Turns in one plane each, and the order they were made in; the first pair answered
U:
[ 0.52 -0.31  0.17 -0.21  0.13 -2.06 -0.35  0.11 -1.52 -1.22  0.25  0.26
 -0.09 -1.55 -0.06  1.42  0.48 -1.20  1.28  0.82 -1.72  0.92 -0.50  0.86
 -1.15] -> [ 0.19 -0.46  0.35  0.17  0.43 -2.01 -0.22  0.64 -0.87 -0.73 -0.73  0.22
 -0.54 -2.09  0.36  0.43 -0.51 -1.28  1.70  0.26 -1.48  1.45 -0.49  0.84
 -0.29]
[ 0.49  0.51  0.37 -1.84 -0.16  0.78 -0.50  0.24 -1.00 -2.00  2.66  0.33
  0.71  0.16 -0.26  1.13  0.50  1.13 -0.02  2.34 -0.40  0.94 -0.16 -0.24
 -1.48] -> [ 1.18 -0.14  0.65 -1.23  0.04  0.47  0.03  1.23 -0.68 -1.61  2.37  0.14
 -0.19 -0.44 -0.06  0.77 -0.20  1.04  1.14  1.41 -1.56  1.67 -0.77 -0.09
 -1.21]
[ 1.07  1.14  1.54 -1.04  0.25 -0.23 -0.74  3.11 -0.49 -1.52  1.46  0.27
  0.71 -0.50  1.87  1.09  2.00  0.69 -1.68 -0.87 -0.79 -0.73  1.97 -0.67
  0.59] -> [ 1.23  1.06  1.59 -1.04  0.42 -0.23 -0.41  3.25 -0.49 -1.38  1.35  0.21
  0.25 -0.80  2.00  0.79  1.47  0.73 -1.25 -1.58 -1.36 -0.36  1.72 -0.55
  0.78]
W:
[-3.10 -0.93 -2.81  2.83 -1.19 -1.35 -1.27  0.80  2.31  2.30 -2.67 -0.22
  0.73 -0.07  0.50 -3.27 -1.49  0.65 -1.57  1.60  1.87 -0.62 -0.38  0.70
  2.72] -> [-2.44  0.92 -0.80  1.97 -0.24 -0.47 -1.81 -0.54  2.11  0.11 -1.00  1.16
  2.51  1.65 -0.36 -0.01  1.06  1.17 -4.96  2.26  3.50 -1.14  0.56 -0.05
  0.93]
[ 0.08  2.39  0.83 -1.81  2.19  1.55 -0.77 -2.75 -0.22  2.15  1.01  0.92
 -0.95  0.74  1.94  1.31 -1.50  0.70  0.70 -0.86  1.35  1.13  0.99  0.15
  1.04] -> [-1.06  1.49 -0.79 -2.32  0.98  0.89 -0.56 -2.64 -0.90  3.10  0.32  0.00
 -1.33  0.08  2.30  0.09 -2.25 -0.02  2.12 -0.55  0.45  0.78  0.63  0.38
  1.30]
[ 1.92 -1.27  0.50 -0.23 -2.70 -0.44  3.51 -0.72 -0.05 -1.04 -0.28  1.02
 -2.48 -0.83 -0.64 -0.43  0.18 -1.24  1.82 -2.43  0.57  0.45 -0.40  2.44
  2.79] -> [ 1.10 -0.42  0.61 -2.05 -3.79 -0.62  3.16 -2.09 -1.18 -1.72  0.65  1.53
 -0.50  0.71 -1.59  1.28  2.22 -1.86  0.38 -0.55  1.51 -1.14  0.25  2.41
  1.33]
[ 0.41  1.76  0.87  1.07 -0.10  1.38 -0.01 -0.75  1.83  2.85 -1.51  0.81
 -0.02 -0.93  1.10 -0.63 -1.34  0.95 -1.18  0.41  0.46 -0.10  0.03 -1.60
  1.70] -> [-1.00  1.64 -0.37 -0.39 -1.32  0.62  0.06 -1.16  0.73  3.66 -1.16  0.41
  0.96 -0.72  0.34 -1.02 -0.64 -0.20 -0.56  1.65  0.51 -1.13  0.05 -1.10
  0.80]
R:
[-3.69  4.21  2.29 -2.44  0.13  2.80  0.17 -3.90 -0.58 -2.32 -2.10  2.02
  2.71  1.99  0.53  1.62  2.23  3.12 -4.71  2.27  5.11  0.50  0.24  1.78
  1.80] -> [-6.64  2.53 -1.35 -4.05 -2.83  1.19  1.00 -3.78 -2.27  0.17 -2.24  0.43
  2.98  1.30  0.31 -1.12  1.66  1.30 -1.30  4.00  4.08 -0.87 -1.36  2.70
  1.39]
[-2.00 -0.93  1.41 -1.28 -0.78  1.93 -0.28 -2.20  0.23  1.07  1.49 -1.08
 -0.04  0.86 -0.10 -0.16 -1.10 -2.33  2.46 -1.21 -1.57  0.66 -0.33  0.88
 -1.08] -> [-0.85 -0.89  2.72 -0.49  0.00  2.39 -0.58 -1.95  0.69  0.52  1.95 -0.49
 -0.65  1.19  0.00  1.07 -0.93 -1.74  2.20 -1.94 -1.81  1.28 -0.70  0.40
 -1.32]
[ 2.60 -1.13  1.94  0.02  0.96 -0.14 -0.12  0.40  0.64 -0.31  0.72  0.06
 -1.49 -0.29 -0.38  0.28 -1.10  0.88  2.13 -1.82 -1.54  1.35 -1.03  0.06
 -0.29] -> [ 2.21  0.17  2.57  0.68  1.59  1.00  0.03 -0.63  1.46 -1.66 -0.25  0.42
 -0.95  0.28 -0.30 -0.14 -0.92  1.39 -0.53 -1.66  0.64  1.18  0.48 -0.58
  0.92]
[ 0.19  2.48 -2.11 -1.21  0.19  0.60  0.45  0.45 -2.77 -1.10 -2.56  0.05
  2.62  1.06  0.89  0.86  1.11 -1.30  1.14  3.12  1.73  0.20 -1.64  2.96
  1.18] -> [ 0.81  1.82 -2.03 -1.62  0.14 -0.03  0.56  1.13 -3.33 -0.85 -1.82 -0.01
  2.04  0.69  0.94  1.14  0.84 -1.62  2.61  2.95  0.26  0.36 -2.31  2.76
  0.13]
H:
[ 1.11  1.04 -1.10  2.51  0.45  2.18 -0.58 -1.62  1.06 -0.31 -1.83 -0.42
 -0.77 -0.97  0.20 -0.64  0.67  0.68 -1.41 -1.56  1.07  0.04  0.35 -1.42
  2.25] -> [ 1.79  1.18 -0.57  2.59  0.97  2.16 -0.77 -1.41  0.85 -0.55 -1.43 -0.51
 -0.74 -1.01  0.01 -0.19  0.77  0.76 -1.56 -1.86  0.68  0.23  0.29 -1.53
  2.19]
[-2.89 -1.99 -3.27  1.04 -1.57  0.91  0.96 -0.66  0.48  0.93 -1.98 -0.06
  1.24  0.26  0.75 -3.21 -0.63  0.39 -0.02  0.03  1.66 -1.39  0.37  0.27
  2.31] -> [-0.82 -2.53 -2.08  2.43  0.25  1.03  1.16  0.57  1.37  0.99 -2.15  0.19
 -0.75 -0.62  1.34 -3.07 -1.89  1.30  0.95 -2.02  0.22 -0.43 -0.05 -0.18
  3.09]
[-2.94 -0.14 -1.50  0.72 -1.27  0.65 -0.33  0.10  0.69  0.41 -1.85 -0.48
  1.06 -0.20 -0.10 -3.12 -0.90 -0.18 -1.68  0.66  1.33 -0.26  1.44  0.50
  1.89] -> [-1.30 -0.53 -0.87  2.05  0.00  0.83 -0.06  1.28  1.36  0.38 -1.94 -0.41
 -0.38 -0.90  0.36 -2.96 -1.71  0.37 -0.83 -0.68 -0.03  1.13  1.18  0.15
  2.52]
[ 0.84  1.41 -0.80  0.12  1.69  1.67 -2.12  0.09  0.88  0.26  0.49 -0.89
  2.83 -1.73 -1.52 -2.22 -0.38 -0.26 -3.70  1.95  2.88  0.16  0.50 -0.21
 -1.01] -> [ 0.41  1.10 -1.55  0.48  1.47  1.65 -1.79  0.37  1.37  0.70 -0.17 -1.20
  2.27 -1.98 -1.04 -3.34 -0.93 -0.18 -3.38  1.65  2.82  0.55  0.16 -0.10
 -0.34]
Pairs:
Each pair is 2 to 3 turns apart.
[ 3.37 -0.49  1.25  0.00  3.13  0.52  1.15  1.04 -0.71  0.76  2.83  0.68
 -1.89 -2.69 -1.13  1.88 -1.10  0.65  2.19  0.21 -2.71  2.82 -1.24  0.78
 -2.03] -> [ 2.56  0.09  1.28  2.55  4.31  2.02  1.49  0.35  1.57  0.56 -0.03  0.98
 -2.03 -3.05  0.28 -0.13 -2.17  1.51 -0.89 -0.67  0.07  3.61  0.37  0.26
  1.04] -> U R
[-4.78 -2.08 -2.36 -0.64 -0.83  1.54  0.18 -2.85 -1.09  0.67 -3.28  2.47
 -0.04  3.60  0.64 -3.86 -0.97  0.24 -2.55 -0.03  2.81 -3.11  2.26 -2.60
 -0.13] -> [-3.14 -4.54 -2.74 -0.15 -0.70 -0.12  0.75  0.36 -1.86  2.78 -2.26  1.27
 -3.35  1.70  0.86 -5.01 -3.23 -0.13  3.07 -2.11 -2.25 -1.21 -0.11 -2.21
 -0.53] -> R H
[-1.28  0.03 -0.39  1.63  0.87  0.97  0.70 -0.89  0.65 -0.90 -2.48  1.76
  0.25  0.64  1.19 -1.99 -1.58 -0.49 -2.56 -0.42  2.55  0.63  1.37 -1.55
  2.46] -> [-2.03 -1.56 -2.43  0.42 -0.90 -0.75  1.02  0.58 -0.59  1.46 -1.75  0.55
 -0.32 -0.48  0.75 -3.36 -2.79 -1.81  1.78 -0.25 -0.02  0.51 -0.48 -0.71
  1.75] -> H R R
[ 1.41  1.41  2.72 -0.16  1.60  1.16 -1.22  0.13 -0.20 -1.03  2.09  1.01
 -0.27  0.50 -0.82  2.57  1.35  1.57 -1.08 -0.77 -0.30  0.92  0.66 -1.40
 -1.66] -> [-2.96  1.68 -0.73 -1.15 -0.92  1.37 -0.50 -1.64 -0.20  0.59 -0.55  0.07
  1.61  0.98 -0.66 -0.87  1.35 -0.09 -2.10  1.48  2.45 -1.00  1.67 -0.76
  0.18] -> R R
[-3.52 -0.89 -3.32  1.88 -2.12 -1.05  1.32 -0.85 -0.47  1.31 -4.99 -1.01
  0.39 -0.54  0.95 -3.74 -1.34 -0.62 -0.16  1.76  1.19 -1.05  0.56 -1.08
  4.04] -> [-4.22  0.78 -2.31  0.23 -2.35 -0.96  0.00 -2.54 -2.15  0.21 -3.83 -0.04
  2.85  1.11 -0.05 -1.44  0.93 -1.14 -2.66  3.44  2.47 -2.45  1.33 -0.97
  1.81] -> W W W
[ 5.69  0.78  3.99  1.34  2.84 -0.09 -0.49  1.53  0.63 -2.93  0.74  1.70
 -2.50 -0.01 -0.44  3.79  0.73  3.22 -1.14 -2.57 -1.62  2.19 -0.80 -1.10
 -0.68] -> [ 2.58  1.30  1.44  2.96  2.19  1.38  0.06 -0.45  2.55 -2.94 -3.92  1.48
 -1.07  0.03  0.69 -0.47 -0.30  2.65 -4.86 -1.65  3.10  1.68  1.41 -1.42
  3.62] -> U R
[ 3.74  0.95  2.90  5.30  2.10 -0.41  1.46  2.03  3.10 -0.40  0.45  0.28
 -3.01 -0.24  0.61  0.03  2.33  0.64 -2.85 -2.74  0.07 -0.59  1.62 -0.50
  1.64] -> [ 4.55 -0.12  2.61  3.35  1.10 -2.33  1.10  3.27  1.04  0.53  3.28  0.02
 -3.44 -0.44 -0.36  1.56  2.96  0.01  0.98 -2.64 -3.15 -0.79 -0.31 -0.03
 -0.97] -> W R R
[ 2.93 -3.16 -1.97  1.47 -0.55  0.18  2.78  1.42  3.07  1.12  0.17 -2.66
 -1.97 -0.92  1.69 -1.86 -3.02  0.59  3.14 -2.20 -2.37  0.75 -1.87  1.16
  1.03] -> [ 1.23 -0.72 -1.09 -3.21 -2.35 -0.25  1.29 -1.66  0.12 -0.91  3.95 -1.35
  2.65  1.96 -0.97  3.25  1.74 -0.29 -0.18  2.11 -0.68 -2.44 -1.32  1.23
 -4.22] -> W R
[-2.66  1.60 -1.87  1.01 -1.07  0.87  0.42 -2.34  0.60  1.57 -3.30 -0.30
  2.34  0.99 -0.24  0.16 -1.02 -0.74 -5.14  0.77  0.89  1.43  1.02 -1.17
  2.18] -> [-1.83 -0.69 -3.12  1.15 -1.33 -0.59  1.15 -0.05 -0.02  3.42 -3.10 -1.76
 -0.39 -0.95  0.11 -1.50 -2.87 -1.27 -0.22 -0.68 -2.83  2.60 -1.01 -0.63
  2.57] -> R H
[-2.48  0.86 -2.47 -0.13 -3.91 -0.54  0.12 -1.73 -0.26  3.40 -1.96 -2.11
  1.20 -1.03  0.04 -4.00 -1.30 -0.91 -1.25  0.26  1.16  0.22 -1.23 -0.38
  3.21] -> [ 2.95  2.45  3.05 -0.81 -0.94 -0.43 -1.16 -0.97 -1.76  0.40  3.93  0.09
  0.40  0.42 -1.17  4.22  1.39  1.24 -1.34 -1.05 -2.06  0.99 -2.16 -0.50
 -1.94] -> R W U
